In the rows, zero is written as 128.
A single turn carries every row of the set below to another of its rows. Some are shown first; where does it send the rows asked next?
j650: [121 146 151 101  96 146 148 139 143 144 100 136 132 106 118 160 151]
j615: [143 127 143 110 137 137 122  95 129 126 173 137 130 162 165 121 115]
j71: [134 134 105 122 157 144 131 116 127 133 192 134 124 146 133 131 142]
j551: [116 138 145 148 133 131 152 129 147 128 101 163  88 133 110 123 128]
j938: [122 135 139  98 119 105 131 149 141 169  98 144 114 118 114 130 134]
j842: [142 154 123 100 113 131 120 131 144 117 167 154  94 156 131 124 154]
j289: [134 153 113 105 161 140 116 111 142 128 119  91 131 109 160 151 125]
j89: [135 136 132 121 167 156 115 102 127 124 168 100 157 145 146 119 146]
j3: [122 136 158 117 137 138 133 158 131 120  66 129 126 129 129 134 161]
j412: [145 125 149 132 156 122 108 119 157 134 137 131 134 118 176 105 110]
j819: [138 117 141 117 159 129 116 149 173 127 118 115 143 162 100 130 160]
j705: [135 126 132  99 163 107 134 122 118 118 161 112 121 160 153 138 116]
j852: [150 142 154 103 151 136 118  93 138 143 173 107 117 139 141 137 127]
j889: [159 121 155 127 154 146 127 108 121 115 180 125 147 118 142 127 142]
j169: [112 131 143 115 143 144 164 121 127 128 189 132 110 116 140 131 142]
j261: [123 133 108 120 119 141 130 143 103 141  77 123 152 125 136 128 137]
j695: [142 120 124 107 131 113 112  97 132 119 158 135 122 129 172 135 107]
j325: [140 119 150 101 134 116 151 147 143 174  92 134 125 130 125 121 159]
j557: [128 140 119 125 117 134 162 107 148 137  74 140 163 132 131 112 144]
j495: [130 127 130 120 141 142 116 140 129 126  62 133 154 138 124 129 127]
j865: [134 117 114 126 132 138 139  90 123 145 171 127  92 125 124 138 141]
j96: [144 166 147  93 104 114 157 110 139 144 153 106 126 126 138 126 165]
j274: [105 139 138 125 149 153 157  86 154 115 128 123 158 159 142 139 172]
j987: [114 133 120 139 133 113 119 145 114  95  97 145 129 115 123  97 151]
j233: [122 147 128 120 132 142 135  75 124 128 184 127 131 141 132 121 151]
j304: [121 147 107 128  91 137 130 123 143 126 124 126 152 135 126  76 135]
j397: [120 131 171 123 129 127 124 181 134 129 105 129 120 151 133 117 137]
j690: [113 127 157 126 110 132 111 107 157 125 124 137 114  97 113 156 116]
j774: [109 132 141 118 111 153 149 128 138 129  95 164 139 121 105 112 172]
j381: [128 134 138 172 143 144 139 126 123 109 156 136 162 139 119 150 150]
j647: [102 142 122 123 129 121 149 145 132 131  80 144 122 123 125 104 173]
j37: [123 138 135 127 147 143 151 174 169 138 140 135 135 141 159 141 172]
j536: [113 147 146 126 116 116 148 134 129 144  71 140 107 128 131 133 131]
j356: [109 119 139 107 119 152 140 107 133 126  84 166 117 124 120 142 166]
j921: [134 135 112 115 119 146 147 139 133 133 193 134 130 149 142 121 159]
j618: [122 128 116  83 147 115 121 145 157 137  82 128 141 129 131 140 161]
j796: [150 130 137 123 154 160 154 101 115  88 151 123 140 139 152 105 134]
j124: [126 148 108 126 107  88 134 127 128 110 124 142 147 140 171 127 144]
j689: [123 144 138 124 116 102 128 113 170 139  93 109 143 144 129 128 108]
j576: [163 108 148 145 165 157 144 108 143 108 156 131 149 137 138 143 142]
j927: [138 103 132 130 131 149 128 103 105 116 161 109 149 129 145 103 166]
j780: [133 145 150 127 113 159 126 132 159  96 100 107 156 121 106 135 155]
j450: [ 97 145 113 104 119 122 129 133 184 133 125 129 122 117 109 116 168]
j716: [165 146 145 139 134 143 149 111 155 101 109 151 113 110 149 157 138]
j236: [145 102 148 112 149 150 118 114 132 143 149 103 118 171 156 133 127]

j381 moves to j412
j495 moves to j938
Where do these go?
j89 moves to j852
j889 moves to j615
j169 moves to j796
j304 moves to j819
j921 moves to j576
j987 moves to j397
j716 moves to j124
j865 moves to j927
j618 moves to j650
j289 moves to j96
j261 moves to j325
j780 moves to j689
j3 moves to j536

A single turn carries every row of the set below to another of its rows. Some are shown first; where does it send the rows asked next?
j433: [133 119 139 135 186 106 115 139 146 125 142 111 134]
j94: [ 96 107 153 123  96  95 154 125 130 133 148 117 126]
j420: [140 113 135 130  88  99 126 136 127  94 107  95 135]
j408: [142 153 109 153 113  93  88 129 132 120 158 139 118]
j620: [159 184 133 151 122 140 141 131 118 124 133 122 108]
j310: [124 142 143 139 179 116 109 136 159 122 156 125 121]
j100: [169 128 116 152 110 105  92 138 138 128 139 129 133]
j299: [139 190 124 149 132 119 141 124 104 119 140 120 102]
j970: [106 104 160 123  92 104 153 129 137 137 143 118 129]
j904: [103 109 160 125  90 106 152 127 142 135 149 123 125]
j62: [ 95 113 156 126  94  97 152 125 135 133 152 122 122]
j472: [117 137 137 137 184 103 113 133 149 120 156 121 121]
j922: [148 125 101 149 123  75  95 133 114 122 144 120 130]
j547: [172 149 125 144 135 121 148 137  99 127 112  97 126]
j556: [136 142 102 152 122  77  92 127 119 118 155 130 122]
j77: [126 150 145 135  75 118 118 131 149  91 128 120 116]
j95: [123 127 136 135 188  99 114 136 142 121 151 113 128]
j939: [ 98 115 160 125  91 104 151 126 139 136 152 124 122]
j845: [ 99 129 133 143 165 127 164 122 101 117 133 102 123]
j943: [157 146 116 155 106 108  87 135 142 125 150 140 123]
j142: [ 91 149 137 146 159 135 160 119 111 114 143 117 113]
j909: [119 139 152 147 148 165 158 129 133 123 131 121 122]
j487: [175 163 134 148 126 139 143 137 116 129 117 111 120]
j971: [163 117 108 151 119  89  95 138 123 127 136 118 136]
j874: [140 122 145 137 180 117 113 142 156 126 143 116 133]
j384: [138 174 115 145 141 102 147 123  87 117 134 106 108]
j456: [120 121 125 128  97  79 127 129 114  87 117  92 127]
j554: [101 154 146 149 150 155 157 124 128 119 143 125 113]
j209: [106 157 135 134  84  98 119 124 134  86 137 120 109]
j561: [134 134 146 138 178 122 112 139 163 126 150 124 128]
j603: [118 116 140 142 162 137 165 128 108 121 121  97 134]
j893: [143 127 145 134  79 118 120 137 146  96 112 108 129]
j358: [155 154 116 143 143 102 150 130  84 122 120  96 120]
j292: [128 120 147 144 152 159 162 133 124 125 121 107 132]
j399: [103 143 126 132  94  78 123 123 116  84 131 106 115]
j838: [103 103 155 123  94  99 154 128 133 136 145 116 129]

j100 moves to j943
j620 moves to j299
j399 moves to j456
Where do these go?
j310 moves to j472
j554 moves to j142
j838 moves to j970

A single turn carries every row of the set below to another of its rows. Some are shown first; where does it send the rows asked next?
j826: [104 170 121 130 130 125  88  68  85 163 116 209 168 165 115 144 148 115
  93 214 123 185 177]
j820: [141 184  89  98 120 130 101  90 113 129  75 222 151 125 113 151 160 114
 100 183 108 180 190]
j658: [121 184 106 126 125 130  93 121  92 133 101 222 124 154 142 115 181 134
  98 168 127 192 177]
j118: [123 181 114 118 135 122  60  84  95 166 109 181 141 124 112 144 156 117
 100 179 104 199 145]
j33: [125 153  99  92 135 161 105  59 119 121 129 223 164 142 168 131 144 150
  99 125 178 162 153]
j475: [119 156  96 108 137 143 101  96  74 168 106 165 161 141 104 112 157  99
 104 185 136 188 184]
j869: [ 84 139 131  91 144 174 102  75 130 115 128 204 199 159 142 136 140 120
  85 140 135 149 132]
j492: [143 187 109 103 135 131  86  89 100 158  76 211 160 125  93 143 166 121
  94 178 126 168 191]
j612: [111 161 107  63 115 162 106 102  99 110 126 202 172 118 134 119 126 142
 102 120 144 162 109]
j996: [101 150 107  84 148 182 102  70 122 121 136 188 182 144 166 110 149 138
  92 128 148 171 143]
j498: [132 179 132 115 162 122 137  66 112 144  82 190 181 135 133 117 102 156
 100 162 123 197 175]
j67: [ 98 174 131  83 113 154 105  82 103 104 134 241 174 145 148 130 126 157
  93 145 143 155 112]
j441: [ 95 159 113  82 113 157 106  87  91 112 147 210 166 141 157 111 122 147
 102 137 152 173 105]
j919: [115 153  83 105 128 146 117 120  86 140  99 175 153 144 117 108 160  93
 105 179 120 191 183]
j686: [106 160 110  72 108 161 126  82  98 106 122 238 189 147 136 126 123 146
  96 145 162 142 139]
j327: [130 155 141 134 147  99 138  88  97 147  87 204 163 154 112 134  95 148
 107 159 147 179 156]
j734: [135 137  99  82 126 147 100  71 126 124 118 214 164 126 132 161 135 134
 103 121 169 148 131]
j331: [102 133 129  99 130 147  87  86 126 121 130 212 168 146 130 161 136 125
  94 123 144 146 104]
j317: [104 157 104  56 113 169 120  71 105 109 124 208 198 127 132 128 113 131
  97 147 137 159 125]
j931: [119 166  95 118 119 116  79  94 101 141 112 190 128 127 127 148 147 105
 108 182  94 210 137]
j195: [114 178 158 131 170 118 125  96 108 139  91 191 170 150 131 108 114 158
  96 152 114 193 152]
j836: [125 183 118 130 137 127  81 109  77 164 109 207 132 153 125 114 179 134
 101 169 149 182 179]
j444: [100 156 107 132 114 125 109  89  92 136 111 220 160 173 127 142 148 101
  97 212 117 185 173]
j817: [138 165 124 124 154 103 130  77 100 151  97 180 152 129 133 121  95 154
 113 150 139 206 149]
j30: [124 155 143 119 162 114 136 108 103 143  81 177 175 140  98 121 104 138
 102 146 122 181 147]

j612 moves to j441
j826 moves to j492
j331 moves to j33
Where do these go?
j195 moves to j327
j820 moves to j919

A single turn carries every row of the set below to another of its rows. Some are shown first; where does it send the rows asked next?
j123: [144 150 176 111 140 100 148 115 138 132 111 122 161 133 121 115 144]
j264: [128 147 141 157 115 120  94 136 125 145 148 136 135 136 145 176 131]
j48: [102 139 133 151 150 143 141 131 137 114 118 157 117 103 110  90 135]
j88: [154 157 109 127 110 117  88 116 132 134 130 100 154 145 142 139 124]
j811: [141 131 148 108 137 151 170  96 138 126 133  90 114 118 133 126 134]
j726: [127 151 134 153 128 118 108 148 134 122 173 156 135 126 170 142 141]
j278: [ 98 127  96 120 128 102 122 148 123 151 142 144 114  99 147 140 106]
j667: [110 111  98 124 129  98 124 150 123 146 136 150 105  98 133 150 121]
j157: [ 99 126 102 117 138  91 124 148 116 150 131 143 106 104 149 137 119]
j235: [110 127 140 153 148 139 150 132 137 120 120 165 111 103 113  96 133]
j313: [144 125  77 104 118 111 117 117 130 117 123 114 135 120 105 131 104]
j380: [135 122  98 101 113 105 119 110 128 132 115 107 130 118  96 138 100]
j78: [156 161 123 132 109 122  93 108 136 109 153 112 159 145 136 138 118]
j471: [121 148 145 150 119 109 100 141 130 138 166 148 129 124 164 158 135]
j108: [152 143 163 141 131 168 155 128 158 128 136 116 111 125 145 112 108]
j665: [138 110 132  98 155 140 152  94 135 149 125  96 119 132 114 122 130]
j90: [127 149 130 146 117 114 111 143 143 126 176 149 138 114 173 150 130]
j121: [168 135 158 123 128 159 149 122 165 119 121 113 136 144 138 136 122]
j469: [159 150 125 122 105 121 105 107 148 106 168 119 158 135 125 152 116]
j173: [140 160 172 109 138 107 143 116 131 122 113 110 161 134 121 107 145]
j946: [116 145 183 157 120 129 154 120 135 122 120 136 139 108 128 129 152]
j144: [128 149 134 107 168 113 135 116 134 132 120 140 132 136 104  75 131]
j993: [120 130 147  95 171 137 159 141 114 130 146  94 117 111 121 121 134]
j50: [131 142 162 128 164 153 143 172 134 133 149 120 114 119 133 107 108]
j76: [124 154 158 152 152 153 135 175 152 113 139 118 121 121 151 126 127]
j316: [118 141 175 155 121 131 155 130 142 114 109 140 147 101 126 129 148]
j227: [ 95 130 132 126 179 133 137 147 122 143 143 101 105 109 126 112 135]
j989: [130 127  92  96 117 109 116 113 128 131 134 114 133 120  99 142  92]
j770: [135 142 131 103 166 117 140 127 132 121 112 141 131 129 105  74 126]
j942: [163 147 130 137 102 132 102 109 145 102 156 119 159 139 116 142 122]
j7: [148 123  68 111 137 107 103 126 136 120 123 118 124 116 125 130 124]
j511: [123 112 100 141 140 110 110 148 129 132 141 154 104 107 127 168 132]

j667 moves to j313
j726 moves to j157
j227 moves to j665
Where do these go?
j316 moves to j48
j511 moves to j7
j50 moves to j993
j278 moves to j989
j173 moves to j946

